Each row has a hidden score. How much does it go up from the first row of each pair to the second? 20 means little or no change, 40 a big rise and 0 a big fall. The score is a weighted sum of the row's numbers plus the product of two more (or one squared), each taken from its middle value.
ndarray[12 21 25 34 31 -2 -1 -6 -20 4 0 4 30 -13 -2 31]
ndarray[13 -41 -2 -3 -37 -7 10 -32 8 -28 -28 28 -30 3 -5 13] ~ 20
ndarray[25 -1 81 58 -4 0 49 6 21 -31 -15 45 9 8 38 50]
ndarray[-18 10 -10 3 29 56 -7 55 34 30 26 5 13 57 -2 6] ~ 27
ndarray[-11 -54 8 -20 -10 -27 37 12 21 -25 12 39 -41 29 28 0]
ndarray[25 7 77 50 3 -5 49 7 -1 -8 11 58 12 9 38 56] ~ 13
ndarray[25 1 69 60 21 26 72 17 37 -14 20 55 35 6 50 65]
ndarray[44 37 -6 19 47 66 30 102 44 49 76 -9 66 63 35 24] ~ 21
ndarray[10 13 -7 -13 16 11 -21 -1 -46 15 2 -34 8 -26 -78 -30]
ndarray[40 31 38 48 12 -4 52 -3 -23 21 3 20 18 -5 22 27] ~ 22
ndarray[-38 -36 -44 -47 -27 -12 -11 -12 3 -25 -11 -40 -54 14 6 -77]
ndarray[-16 15 -8 -11 41 40 -18 38 7 52 33 -24 15 33 -5 -8] ~ 19
ndarray[-11 -13 -5 16 -21 10 16 26 13 -20 -26 22 -7 27 28 28]
ndarray[-36 -29 -26 -5 -24 -15 -13 31 18 1 -5 -9 -14 24 14 -46] ~ 22
ndarray[-25 -5 -29 -5 -8 2 -2 21 7 2 34 -9 3 14 20 -2]
ndarray[-30 -9 1 26 -17 -26 -1 -11 35 -47 -7 -7 -58 22 13 8] ~ 6
ndarray[-7 -36 -14 -11 -43 -13 15 -6 9 -28 -34 11 -22 -13 13 -4]
ndarray[-37 -22 -28 -32 -46 -24 -50 -86 -66 -39 -54 -24 -36 -67 -72 -22] ~ 21
ndarray[49 42 39 26 34 18 49 17 5 15 20 38 44 14 21 43]
ndarray[42 -40 13 22 -20 -20 29 -8 -21 -27 -33 37 1 -8 3 42] ~ 19
ndarray[9 -31 -28 -46 -16 -30 -22 -59 -56 -28 -26 -50 -26 -21 -71 -14]
ndarray[9 -9 -10 -16 -30 -51 -3 -62 -40 -53 -60 -32 -37 -46 -59 -8] ~ 13
ndarray[-16 -28 -38 -32 -29 -23 -29 -23 -53 -37 -37 -41 -3 -41 -44 -32]
ndarray[12 7 -14 -27 6 23 -35 -18 -43 11 1 -19 18 -12 -15 -5] ~ 24
ndarray[10 22 16 -3 -5 -15 -8 -42 -20 -6 -25 -2 17 -54 -34 -10]
ndarray[-6 -7 31 32 0 12 48 23 30 15 5 43 8 39 35 18] ~ 19
ndarray[-3 7 -4 7 29 5 12 54 65 43 22 -14 0 37 32 -23]
ndarray[7 4 6 -10 -17 -36 -4 -47 -39 -33 -30 11 2 -46 -40 -3] ~ 21
ndarray[6 -49 -15 -2 -48 -24 13 4 3 -41 -53 9 -10 -44 -15 12]
ndarray[-35 -48 -9 -4 -82 -73 -17 -44 -32 -55 -39 -22 -77 -43 -28 -16] ~ 21
ndarray[0 6 5 -4 7 13 11 26 43 15 -4 2 16 27 1 -2]
ndarray[33 11 26 14 35 11 25 -17 -15 25 18 17 29 -28 14 29] ~ 24
ndarray[7 41 1 -4 49 49 0 14 36 46 13 7 28 14 20 0]
ndarray[-34 -15 -5 -28 4 1 10 45 57 13 -1 -16 -20 37 22 -30] ~ 15
ndarray[-11 -23 12 -4 -15 -20 49 26 45 -34 -24 35 -45 7 32 24]
ndarray[-24 41 -1 -26 0 31 -42 -6 -36 11 -7 -14 -2 -20 -36 -27] ~ 24
ndarray[33 37 3 12 39 42 9 18 -11 34 47 2 35 4 7 15]
ndarray[2 3 56 50 3 7 9 5 -12 0 -10 23 5 -30 4 20] ~ 11
ndarray[7 -5 4 9 -8 -1 -7 -20 -25 -7 -21 11 27 -18 -3 6]
ndarray[-6 -33 -18 -9 -53 -28 -18 -40 -41 -55 -61 -28 -6 -68 -33 13] ~ 17
ndarray[-21 -25 -8 -12 -44 -39 12 -42 -35 -62 -43 14 -7 -38 -14 0]
ndarray[42 68 82 75 50 47 70 30 49 52 36 69 67 53 69 73] ~ 23
ndarray[38 57 22 -7 5 27 3 -5 -18 -4 7 23 40 18 -1 19]
ndarray[16 54 27 19 78 61 30 47 36 58 58 3 50 55 21 33] ~ 20
ndarray[-19 3 3 -13 24 14 10 22 6 29 15 -19 32 28 30 -8]
ndarray[11 96 -11 -23 25 32 -15 23 33 10 65 23 22 39 -2 -10] ~ 10
ndarray[66 39 41 28 35 28 22 6 -5 6 5 30 52 3 5 -5]
ndarray[-13 -21 15 36 6 -13 36 20 34 7 5 29 -5 20 40 34] ~ 24
ndarray[-57 -73 -19 -33 -63 -59 -19 -30 -29 -41 -56 -22 -56 -44 -8 -30]
ndarray[-20 -1 -4 23 1 18 7 42 28 15 29 21 -11 36 19 -1] ~ 21
ndarray[3 -23 -3 -1 -7 2 30 14 14 -10 -10 13 -45 -1 34 17]
ndarray[-5 -50 -8 12 -46 -27 -8 -37 -36 -47 -58 0 -69 -36 -24 0] ~ 29
ndarray[-18 15 -25 -15 -4 17 -7 29 7 19 30 3 -17 43 11 -26]
ndarray[-13 6 -57 -40 12 3 -50 -15 -28 -2 6 -66 12 -13 -30 -46] ~ 16
ndarray[22 74 32 36 56 81 33 88 66 72 61 42 35 69 47 56]
ndarray[19 -4 3 -1 18 3 -37 -36 -15 -15 -12 -13 9 -17 4 -14] ~ 25
ndarray[-4 -4 -24 -13 -13 -21 -48 -53 -39 -34 -11 -47 30 -20 -53 -41]
ndarray[10 22 1 3 78 70 0 55 47 33 33 -4 49 54 28 11] ~ 18
ndarray[108 76 100 110 86 43 79 48 60 77 71 91 67 67 70 96]
ndarray[7 0 45 27 -9 -15 35 18 32 -6 -23 46 -20 -6 39 23] ~ 19
ndarray[-6 -8 4 -3 5 0 26 42 51 24 1 5 -34 25 27 26]
ndarray[-82 -39 -57 -78 -16 -42 -53 -18 -13 -18 -49 -43 -48 -16 -23 -80] ~ 28
ndarray[6 -2 11 2 -34 -23 1 -42 -18 -22 -8 14 -5 -19 -10 11]
ndarray[30 5 2 0 -9 11 -21 -45 -19 16 4 -9 26 -14 -33 -19] ~ 19
ndarray[-33 -46 -6 34 -37 -22 18 -14 25 -18 -12 0 -33 10 16 28]
ndarray[40 67 4 18 31 56 13 40 14 56 34 9 55 16 -2 -27] ~ 22
ndarray[64 52 20 9 53 43 28 12 1 36 24 5 37 -2 0 12]
ndarray[-9 10 -32 -38 15 4 -38 4 2 23 8 -26 6 -1 -21 -32] ~ 22
ndarray[32 72 -15 22 76 94 29 38 51 50 52 16 57 33 36 -2]
ndarray[28 -2 2 -42 17 26 -31 -10 -25 30 33 -9 19 5 9 1] ~ 20
ndarray[54 14 40 25 29 19 27 20 7 37 16 25 29 -14 9 58]
ndarray[14 40 6 6 33 48 -28 25 22 54 36 15 33 18 -6 -13] ~ 22
ndarray[8 -49 -3 12 -50 -60 -12 -42 -38 -42 -43 -17 -23 -78 -32 -18]
ndarray[-12 -5 -23 -35 -13 -9 -42 -35 -44 3 8 -49 -9 -43 -55 -49] ~ 25
ndarray[-2 -24 25 32 -43 -36 23 -3 19 -4 -5 22 -10 11 38 21]
ndarray[24 32 -15 5 16 38 -9 12 8 35 53 -12 29 6 3 -10] ~ 21
ndarray[57 65 34 16 64 70 11 55 32 69 82 31 48 52 22 25]
ndarray[-18 -39 37 22 3 -25 22 -6 31 -9 -37 19 -35 6 29 20] ~ 12
ndarray[-25 7 -40 -13 7 -4 -55 -5 -27 -9 -2 -63 26 -14 -20 -49]
ndarray[-6 -19 30 38 8 4 36 53 48 16 9 27 -21 33 32 35] ~ 11
ndarray[-5 6 -23 3 13 38 -1 41 33 13 9 11 13 62 19 4]
ndarray[21 45 4 -9 64 65 23 27 26 25 41 -5 45 28 6 30] ~ 25
ndarray[-29 -5 -21 -43 2 -9 -40 6 -17 10 3 -35 22 1 -16 -43]
ndarray[65 70 107 80 72 23 74 75 104 49 54 87 38 59 80 105] ~ 9
ndarray[26 57 -1 -1 1 16 -23 -12 -5 9 18 4 24 7 -36 -1]
ndarray[49 9 12 -8 -3 -18 6 -11 -24 -4 14 6 18 -18 3 12] ~ 25
ndarray[63 41 66 69 43 36 71 46 31 21 39 59 44 8 54 68]
ndarray[-50 -61 -10 0 -13 -29 -1 -21 -16 -63 -28 5 -38 -38 0 0] ~ 23
ndarray[-42 -56 -29 -30 -60 -76 -1 -59 -25 -64 -82 -13 -45 -33 -24 12]
ndarray[54 13 53 43 24 -8 33 8 13 37 -7 36 19 21 23 53] ~ 8
ndarray[-43 -52 -75 -58 -41 -12 -63 -20 -22 -58 -50 -55 -36 -9 -30 -44]
ndarray[8 9 40 43 6 7 54 27 53 2 24 52 10 31 37 42] ~ 17
ndarray[3 -7 18 54 -35 2 31 8 36 21 -14 45 -11 24 40 53]
ndarray[16 -4 17 29 -31 -7 28 12 10 -5 -11 35 -18 13 33 24] ~ 21
ndarray[-7 16 -18 2 24 37 -8 -2 -9 29 21 -1 24 15 -13 -1]
ndarray[-1 6 -1 13 46 28 29 44 35 29 38 27 1 65 54 20] ~ 20
ndarray[-6 62 11 11 52 45 13 23 22 38 56 -21 14 55 35 8]
ndarray[19 46 -5 -14 27 15 -10 4 3 28 35 -9 12 -12 -5 -31] ~ 20
ndarray[21 0 18 6 10 5 10 -1 -22 10 16 15 12 -30 -12 6]
ndarray[21 -26 3 43 -28 3 25 -4 -16 -26 -21 37 11 -7 34 16] ~ 22
ndarray[4 0 21 39 24 33 8 29 42 4 12 19 -13 36 32 21]
ndarray[-45 -37 -26 -20 -48 -40 -39 -7 -16 -44 -57 -27 -67 -16 -20 -7] ~ 24
ndarray[25 6 39 88 13 5 69 60 64 29 6 57 4 42 44 36]
ndarray[-60 -40 -104 -75 -27 -33 -81 -38 -80 -21 -22 -81 -32 -47 -81 -56] ~ 38
ndarray[26 22 62 55 9 4 35 3 12 -9 -12 49 14 -1 44 27]
ndarray[-8 -26 -20 -20 -39 -7 -10 -27 -64 -33 -30 -24 -12 -66 -100 -48] ~ 26
ndarray[-12 45 57 48 32 12 11 -18 -1 4 26 24 22 1 11 23]
ndarray[18 65 0 16 53 49 11 11 20 52 59 -8 21 25 20 33] ~ 26
ndarray[-60 -43 -13 -41 -17 -16 -18 5 12 -2 1 -20 -34 28 2 -44]
ndarray[-42 -28 -19 -42 -31 -27 -8 -27 -30 -34 -34 -14 -41 15 -5 -35] ~ 25
ndarray[-58 -22 -56 -55 -8 -11 -57 -32 -49 -3 -34 -70 -34 -27 -63 -47]
ndarray[7 -9 37 30 9 0 42 11 3 12 -14 39 5 1 21 59] ~ 20
ndarray[19 7 -17 -18 30 18 -39 -2 -34 6 8 -21 23 -13 3 -10]
ndarray[12 1 54 59 23 15 74 63 47 34 5 74 9 47 66 58] ~ 13
ndarray[20 22 -22 -13 30 43 -17 16 15 28 47 15 13 33 1 10]
ndarray[-35 -2 -23 -22 16 14 6 29 15 12 -5 -10 -3 24 28 -7] ~ 21
ndarray[59 56 88 81 24 24 68 35 40 38 23 52 51 69 40 49]
ndarray[-24 -23 -81 -63 -10 -18 -66 -74 -37 -43 -10 -47 -3 -48 -54 -11] ~ 35
ndarray[-10 37 0 0 32 42 4 52 24 34 29 27 44 45 41 3]
ndarray[73 70 35 -1 57 47 1 15 18 58 54 15 63 40 16 10] ~ 14
ndarray[3 -16 17 11 -1 5 42 23 38 21 5 31 -12 19 40 45]
ndarray[22 72 21 60 49 6 -2 15 4 23 49 13 43 11 -4 20] ~ 16
ndarray[1 -7 30 55 6 -16 31 30 9 6 2 29 -20 7 22 20]
ndarray[22 39 49 30 46 30 43 60 77 80 37 66 13 60 71 31] ~ 22
ndarray[6 -9 21 37 -12 8 53 32 19 19 0 40 15 31 69 70]
ndarray[31 -23 29 19 -3 -14 29 9 15 -9 -5 52 -1 -1 31 53] ~ 11
ndarray[-1 11 30 34 10 -8 61 -2 10 8 -7 34 7 -7 26 27]
ndarray[-20 18 -4 -21 26 21 22 30 24 27 38 -6 9 36 2 -2] ~ 13
ndarray[13 -27 1 0 -30 -40 3 -16 19 -35 -16 4 -31 -5 10 13]
ndarray[-47 -27 -60 -46 -25 -8 -37 -65 -42 -21 -54 -25 -43 -23 -38 -21] ~ 29
ndarray[26 32 12 -14 -10 11 10 -26 -10 42 -6 8 17 -44 -11 10]
ndarray[-39 -29 -15 -14 37 -21 -15 4 -3 -7 -8 8 -37 16 21 -42] ~ 20
ndarray[-10 30 -13 -15 18 1 20 26 32 25 25 17 8 16 11 15]
ndarray[-30 -32 -1 4 -15 -20 13 14 38 -37 -23 10 -35 1 32 -1] ~ 5
ndarray[6 -30 1 6 -32 -47 -17 -49 -39 -53 -55 -5 -43 -40 -10 8]
ndarray[-12 -40 -30 -37 -33 -41 -9 -55 -59 -51 -58 -14 -31 -36 -46 -20] ~ 24
ndarray[-15 -28 6 -7 -19 -27 20 -2 8 -12 -19 23 -52 15 29 34]
ndarray[-47 -24 -53 -65 19 -24 -31 -12 -5 -12 -27 -60 9 -9 -26 -60] ~ 39
ndarray[33 50 -7 11 48 45 -10 28 6 61 48 2 35 26 22 -4]
ndarray[-2 -9 -20 -41 7 -4 -21 1 -45 2 -5 -42 6 -20 -41 -13] ~ 19
ndarray[-40 -33 -30 -40 0 -9 -30 -9 -1 -5 3 -53 -30 -1 -39 -53]
ndarray[-44 -29 -42 -36 -31 -5 -46 10 -3 -6 3 -52 -22 15 -31 -55] ~ 23
ndarray[17 10 -2 -23 -9 -24 -7 -31 -34 -4 5 -1 7 -41 -34 -18]
ndarray[-17 -16 -15 -27 -3 3 -28 5 23 -7 11 -13 -32 26 8 -51] ~ 18
ndarray[-14 -36 25 9 -35 -38 16 -29 12 -16 -30 -16 -21 -23 17 -1]
ndarray[37 39 13 3 25 72 27 36 35 45 49 2 43 87 42 2] ~ 18
ndarray[-26 -38 -18 10 -59 -52 -5 -8 34 -68 -29 28 -48 -24 18 6]
ndarray[71 11 34 57 -14 20 34 10 27 -2 0 58 34 -2 26 45] ~ 19
ndarray[33 -12 -9 25 11 7 20 -8 -22 -27 -19 22 -3 -22 -2 12]
ndarray[36 4 36 43 -27 13 36 -4 21 -10 -23 23 22 -21 23 26] ~ 16
ndarray[-4 -25 31 40 1 -19 14 15 21 -8 -8 29 -11 3 24 14]
ndarray[35 43 28 13 46 40 11 12 16 40 43 9 44 3 14 18] ~ 25
ndarray[-10 52 -35 -26 87 22 -7 27 12 18 32 1 37 25 9 -7]
ndarray[-1 -2 4 -25 -15 -26 -28 -35 -36 -7 -8 -22 2 -25 -37 -7] ~ 8
ndarray[-57 -31 -79 -71 -32 -23 -66 -11 -53 -9 -18 -61 -45 -15 -43 -86]
ndarray[38 38 8 3 40 40 4 6 -11 24 42 -2 26 -6 -12 7] ~ 6
ndarray[-14 27 -10 -6 11 35 -26 -4 0 54 13 -10 0 21 -13 -16]
ndarray[-4 1 26 23 -29 -29 40 8 16 0 -19 36 -21 18 41 33] ~ 22
ndarray[-14 -21 20 8 -21 -18 0 -18 12 -8 -49 15 -30 -1 34 26]
ndarray[36 32 52 53 0 9 51 25 48 17 18 59 5 44 41 73] ~ 18
ndarray[12 -19 8 40 -20 -31 35 28 23 -12 9 29 -20 28 29 17]
ndarray[26 -9 -15 6 -22 -21 -38 -61 -44 -14 -7 -9 0 -22 -20 -11] ~ 30
ndarray[-35 -53 -23 -29 -51 -85 -11 -69 -47 -56 -74 -3 -64 -75 -64 11]
ndarray[11 23 3 -37 30 31 -28 9 -22 32 31 -37 16 -5 -46 -25] ~ 19
ndarray[-37 -40 -14 -1 -31 -26 15 -13 31 -26 -77 8 -40 10 2 -1]
ndarray[-35 -35 -14 -1 -60 -78 -35 -38 -19 -44 -65 -7 -72 -12 -12 -14] ~ 20
ndarray[-8 12 -9 -26 7 9 12 35 12 17 14 -42 -17 26 13 -35]
ndarray[-1 7 -13 -10 45 25 -12 10 4 22 26 -22 6 23 -16 -38] ~ 22
ndarray[8 -9 20 -14 -17 -20 -14 -23 -29 -1 -31 2 -28 -53 -17 4]
ndarray[-2 -7 -4 -15 -7 -10 -16 26 18 -14 4 -1 -23 11 19 2] ~ 22
ndarray[47 44 41 -10 26 10 -3 -24 -29 40 10 22 41 0 5 -1]
ndarray[19 10 -34 -40 -25 -10 -53 -41 -22 -31 0 -65 6 -22 -26 -22] ~ 13
